Every row has a hidden score. In each pair, how much higher is the second row's than the first's? 10 means about the same, 20 much higher and 0 much lower. The score is a weighted sum of the row's numbers plus the product of two more (or one squared), each taken from its middle value.
 0.13| 0.22|-0.30| 0.26|-0.20|-0.58| 0.02| 0.00|-0.61|-0.58
 0.43|-0.33| 0.86| 0.59| 0.23| 0.27| 0.97|-0.02| 0.07|-0.06 -> 9
 0.13| 1.54|-0.75|-0.91| 0.04| 1.96| 0.49| 1.08| 1.28| 3.15
-0.52| 0.42| 0.37| 0.58| 0.30|-0.04| 0.27|-0.52| 0.10|-0.48 -> 13
 0.27| 0.28| 0.11| 0.14| 0.19|-0.49|-0.08|-0.02|-0.33|-0.42
-0.74|-0.78| 0.58|-1.56|-1.35|-1.84|-1.56| 1.54|-0.44|-1.18 -> 13
 1.13|-0.32|-0.33|-0.72|-0.33| 0.23|-0.12|-0.67|-0.58|-0.78
-0.06| 0.15|-0.05| 0.64|-0.13|-0.70| 0.01|-0.20|-0.32| 0.01 -> 10
 0.10|-0.55| 0.69| 0.13| 0.42| 0.20| 0.97| 0.00| 0.21|-0.25
 0.85| 0.22| 0.20| 0.06| 0.93|-0.47| 0.29| 0.00|-0.95|-0.45 -> 11
 0.54| 1.46|-0.38|-0.36| 0.29| 0.83|-0.14|-0.36|-0.66| 1.73
 0.33| 1.73|-0.30| 0.13| 0.14|-0.11|-0.40|-0.87|-0.33| 0.49 -> 12
 0.13| 0.96|-1.62|-0.31| 0.67|-1.01|-1.20| 1.05| 0.64|-0.69
 0.60| 0.44| 0.00|-0.26|-0.09|-1.01|-0.49| 0.17|-1.51|-0.39 -> 11
-0.42| 0.10| 0.15|-0.10| 0.28|-0.88|-0.03|-0.10|-1.11|-0.10
 0.16|-0.07| 0.00|-0.13|-0.04|-0.74|-0.40|-0.25|-1.00|-0.42 -> 9
-0.63| 0.83| 0.64| 0.08| 0.60| 0.41| 0.10|-0.65| 0.19|-0.54
 0.20|-0.73|-0.81|-0.34| 1.24|-0.19| 0.53| 0.13| 1.72|-0.98 -> 1
 0.12|-0.36| 0.73| 0.05| 0.49|-0.02| 0.46|-0.20| 0.14|-0.33
-2.25| 0.59| 0.37|-0.17| 0.07|-1.04| 0.09| 0.79|-2.57| 1.35 -> 19
-0.17|-0.95| 0.59| 0.38| 0.38| 0.55| 0.97| 0.03| 0.76| 0.38
-1.38|-0.06|-0.28| 0.72| 1.34|-3.31|-1.47|-0.30| 1.68|-2.51 -> 11
 2.19| 1.98|-1.75|-1.01|-1.92| 2.06|-1.61|-1.62|-0.73| 1.22
-1.13|-1.57| 2.39| 2.15|-0.35| 0.95| 2.80| 1.59| 1.75| 0.36 -> 8
 0.57|-0.77| 1.32| 0.61| 0.19| 1.19| 1.04|-0.36| 1.30| 0.14
 0.25|-1.60| 0.51|-1.39| 0.42|-0.17| 0.18| 0.07| 0.01|-1.05 -> 10
-2.82|-0.56| 0.67|-0.66| 0.26| 0.20|-1.56|-2.39| 0.45|-0.93
 1.10|-0.30| 0.03|-0.60|-0.82| 0.81|-0.19|-0.63|-0.37|-0.86 -> 6
 1.11| 2.11|-0.76|-1.07|-0.25| 1.36|-0.15|-0.62|-0.56| 2.32
-0.12| 0.60|-1.20| 0.35| 0.66|-0.69|-0.81| 1.21| 0.62|-0.01 -> 6
 0.49| 0.65| 0.21|-0.33| 0.52| 1.45| 0.88|-0.24| 0.31| 1.93
 0.24|-0.18| 0.00| 1.19| 0.24| 0.22| 0.94|-0.04| 0.66| 0.10 -> 9
 0.21|-0.63| 0.75| 0.42| 0.25| 0.55| 0.65| 0.05| 0.41| 0.74
 0.64| 0.25|-0.14|-0.65| 0.22|-1.02|-0.54|-0.49|-1.40|-1.19 -> 13
-0.23|-1.22|-0.09|-0.22| 1.42|-1.21| 0.39|-0.94| 0.21|-1.77
 0.31|-0.58| 0.57| 0.35| 0.45| 0.29| 0.74| 0.12|-0.05| 0.11 -> 8
 0.01| 0.16| 0.19|-0.06|-0.09|-0.65| 0.04|-0.24|-0.83|-0.31
-0.32|-0.63| 1.25| 0.85| 0.14| 0.76| 1.16| 0.48| 0.35| 0.10 -> 8
 1.83| 5.23|-1.45|-2.16|-0.40| 3.44|-0.21|-0.97|-0.14| 6.02
 0.08| 1.45|-0.49| 1.12|-0.83|-0.85| 0.25|-0.07|-0.07|-0.01 -> 8
-1.32| 0.43|-0.38|-3.15| 2.00| 2.42|-1.12|-2.92| 0.55| 1.86
-0.54| 0.30| 0.36| 0.75| 0.87| 1.44| 1.17| 0.85| 1.67| 0.77 -> 4
-1.16|-0.50|-0.11|-0.08| 0.41|-0.30| 0.55| 0.17| 0.39|-0.09
-0.45|-0.73|-0.01|-0.27| 0.83|-0.33| 0.55|-0.79|-0.41|-0.91 -> 11
-0.59|-0.95| 1.34| 0.64| 0.86|-1.76| 1.06|-0.21| 1.42| 0.01
-0.59| 0.96|-0.49| 1.29|-0.83|-0.57| 1.01| 0.25| 0.06|-0.44 -> 12
 0.68| 0.16|-0.45|-0.44|-0.32|-1.18|-0.48|-0.47|-1.87|-0.65
 0.06|-0.38| 0.12| 0.21| 0.43|-0.60|-0.01|-0.28|-1.42|-0.33 -> 9
-0.06|-1.76| 0.38|-1.02| 1.87| 0.21| 0.88|-1.28| 0.02|-1.05
-0.42|-0.44| 1.35| 0.21| 0.54| 0.57| 1.11|-0.04| 0.51| 0.85 -> 8
-0.02|-0.50| 0.71| 0.12|-0.75| 0.37| 0.43|-0.31|-0.15|-0.03
-0.20|-0.25| 0.40| 0.43| 0.20|-1.13| 0.51|-0.12|-0.10|-0.25 -> 10
 0.11|-0.31| 0.19| 0.19| 0.30| 0.15| 0.27|-0.15|-0.43|-0.44
 1.37| 3.70|-1.34|-1.25|-1.29| 3.32|-0.37|-0.15|-0.53| 5.05 -> 12
 0.22| 0.40|-0.14|-0.05| 0.24|-1.72|-0.66|-0.18|-3.34|-1.14
 0.90| 0.11|-0.35|-0.04|-0.80| 0.51|-0.01|-0.43|-0.36| 0.05 -> 8
 0.39|-0.03| 0.96| 0.37| 0.07|-0.49| 0.06|-0.20| 0.13|-0.28
 0.49|-0.21| 0.22| 0.27| 0.17|-0.78| 0.27| 0.05|-0.48|-0.18 -> 11
 0.01|-1.29| 0.63| 0.77| 0.50| 0.76| 1.78| 0.36| 0.28| 0.09
 0.32|-0.82| 0.64| 0.02| 0.41|-0.04| 0.92| 0.21| 0.05|-0.29 -> 10
 0.30|-1.17| 0.83| 0.57| 0.05| 0.53| 1.20|-0.59| 0.37| 0.32
-3.60|-0.44| 0.48| 0.20| 0.80|-1.23|-2.57|-2.65| 0.83|-1.98 -> 16
 0.24|-0.58| 0.89| 0.11| 0.67| 0.22| 0.64|-0.17| 0.09|-0.10
-0.14|-0.56| 0.80| 0.57| 0.40| 0.23| 0.81|-0.22| 0.07|-0.24 -> 11
 0.99| 0.48|-0.31|-0.61|-0.68|-0.82|-0.94|-0.47|-1.44|-0.82
-1.11| 0.48| 0.33|-0.53| 0.19| 0.27|-0.31|-0.17|-0.47| 0.88 -> 11
 0.39|-0.49| 0.91| 0.52| 0.31| 0.94| 1.29|-0.27| 0.39| 0.60
-0.15|-0.79| 0.42| 0.02| 0.29|-0.07| 0.36|-0.23|-0.45| 0.38 -> 12
 0.69| 1.34|-0.34|-0.54| 0.73| 1.88| 0.84|-1.06| 0.61| 2.92
 0.12| 0.28|-2.04|-0.83| 1.17|-1.46|-1.14| 0.94| 0.47|-1.03 -> 8
 0.28|-0.36| 0.54| 0.39| 0.08| 0.21| 0.03|-0.47|-0.19| 0.26
 0.05|-0.59| 0.98| 0.36| 0.21| 0.54| 0.71| 0.11| 0.36|-0.86 -> 12
 0.22|-0.68| 0.72| 0.14| 0.30|-0.38| 0.20| 0.13|-0.34|-0.05
-0.74| 0.44| 0.16|-1.33|-0.80|-1.07|-1.28| 1.07|-1.99| 0.17 -> 14
 0.15| 0.82|-2.27|-0.44| 1.09|-0.08|-1.19| 2.02| 1.56|-0.12
-1.18|-0.74| 0.12| 1.70|-0.32|-0.13| 0.85| 3.07| 1.67|-0.05 -> 10
-0.01|-0.64| 1.11| 0.36| 0.13| 0.40| 0.91|-0.88| 0.11| 0.97
-0.27|-0.49| 0.18| 0.22| 0.27|-0.21|-0.02| 0.31|-0.03|-1.55 -> 10
-0.34|-1.21| 1.60| 1.24| 0.63| 1.74| 1.87| 0.17| 1.96| 0.69
-0.15|-0.54| 0.68| 0.82|-0.60|-0.31| 0.96| 0.61|-0.21|-0.49 -> 13
 0.08|-0.52| 0.69| 0.14| 0.24|-0.05| 0.45|-0.13| 0.45|-0.68
 0.67|-1.31| 0.35|-0.69| 1.06|-0.34| 1.27|-0.83|-0.26|-1.13 -> 11
-0.11|-0.41| 0.63| 0.26| 0.27|-0.03| 0.11|-0.13|-0.11|-0.42
 0.35|-0.80| 0.15| 0.59| 0.29| 0.28| 0.70| 0.26| 0.62| 0.65 -> 10
-0.89| 2.34|-1.70|-0.67| 0.42|-0.41|-1.46| 0.98|-1.06| 2.14
 0.19|-0.02| 0.31|-0.27| 0.10| 0.79| 0.41| 0.14| 0.40| 0.82 -> 8
 0.84|-0.04|-0.36|-1.01| 1.31| 2.19| 1.74|-0.74| 0.91| 2.30
-0.06| 2.91|-2.27| 1.58|-3.53|-0.61|-1.22|-0.19| 0.17| 0.02 -> 14
 0.35| 0.21| 0.17| 0.32| 0.67|-0.51| 0.31|-0.55|-0.57| 0.36
 0.35|-0.18|-0.53|-0.47|-0.18|-0.76|-0.16|-0.01|-0.23|-0.27 -> 10
-0.38|-0.54| 0.52| 0.78| 0.44| 0.57| 0.95| 0.92| 0.49| 0.53
 0.68|-0.27|-0.14|-0.02|-0.37|-0.44|-0.19|-0.13|-0.92|-0.64 -> 11
 0.59|-0.29| 0.36|-1.71|-1.02|-0.79|-1.63| 1.22|-1.73|-0.32
 2.54| 1.44|-2.63|-1.39|-3.78| 1.90|-2.74|-1.86|-0.87|-0.28 -> 11
-0.21|-0.74| 0.88| 0.28| 0.35| 0.34| 0.67|-0.11| 0.14| 0.03
 0.30|-0.01| 0.34| 0.00| 0.10|-0.55| 0.29|-0.23|-0.79|-0.33 -> 11
 0.32|-0.41| 0.87| 0.25| 0.36|-0.15| 0.18|-0.48| 0.38|-0.40
 0.06|-0.97| 0.60| 0.56|-0.49| 0.13| 0.85|-0.16| 0.49| 0.17 -> 12
 0.52|-0.05| 0.16| 0.18| 0.51| 0.58|-0.03|-0.51|-0.49| 1.17
 0.92| 1.13| 0.24|-0.50| 0.45| 2.23| 0.65|-0.28| 0.74| 3.00 -> 10
-1.83|-0.36| 0.64|-0.68| 0.21| 0.24|-0.62|-1.46|-0.16|-0.39
 0.27|-0.17|-1.27|-0.69|-0.41|-0.57|-0.70| 0.15|-0.89|-0.29 -> 8
 0.26| 0.24|-1.39|-1.86|-0.31| 0.31|-2.23| 3.60| 1.34| 0.58
 0.69| 0.19|-0.11| 0.84|-0.04|-0.88|-0.21| 0.26|-0.90|-0.77 -> 15
-0.97| 0.41|-0.27| 2.02|-0.29|-0.56| 0.77| 0.01| 1.48|-0.23
 0.65| 0.88|-0.15|-0.90| 0.03| 0.58|-0.06|-0.58|-0.86| 1.33 -> 10
 0.74|-0.76| 0.69| 0.86| 0.42| 0.56| 0.20|-0.08| 0.44|-0.15
-0.38|-0.09| 0.80| 0.28|-0.02| 0.28| 0.90| 0.65|-0.12| 0.44 -> 13
 1.96| 2.10|-0.64|-1.04|-0.18| 1.83|-0.07|-0.12|-0.48| 3.23
 0.35|-0.28| 0.16|-0.22| 0.53|-0.43| 0.08|-0.44|-0.59|-0.66 -> 11
-0.61| 0.56|-0.06| 1.63|-0.93| 0.49| 1.54| 0.40| 1.34| 0.97
 0.59| 0.92|-0.02|-0.45| 0.61| 0.07|-0.14|-0.50|-0.29| 1.49 -> 8
 0.29| 0.09|-1.38| 0.04| 0.44|-0.42|-0.60| 1.79| 0.38| 0.06
-0.86| 0.04| 0.21|-0.49| 0.49|-1.18|-1.31|-1.11|-0.54|-1.06 -> 15
-1.68| 0.80|-0.43|-0.96| 0.45|-2.18|-0.52| 0.05|-1.85|-0.91
-0.99| 1.00|-3.19| 0.07| 1.62|-2.07|-2.97| 2.02| 2.98|-0.52 -> 1
-0.03| 1.79|-0.93|-0.15|-0.08|-2.22|-2.19|-0.73| 0.45|-1.54
 0.13|-0.25| 0.10| 0.43|-0.36|-1.42|-0.54|-0.28|-1.16|-1.09 -> 7
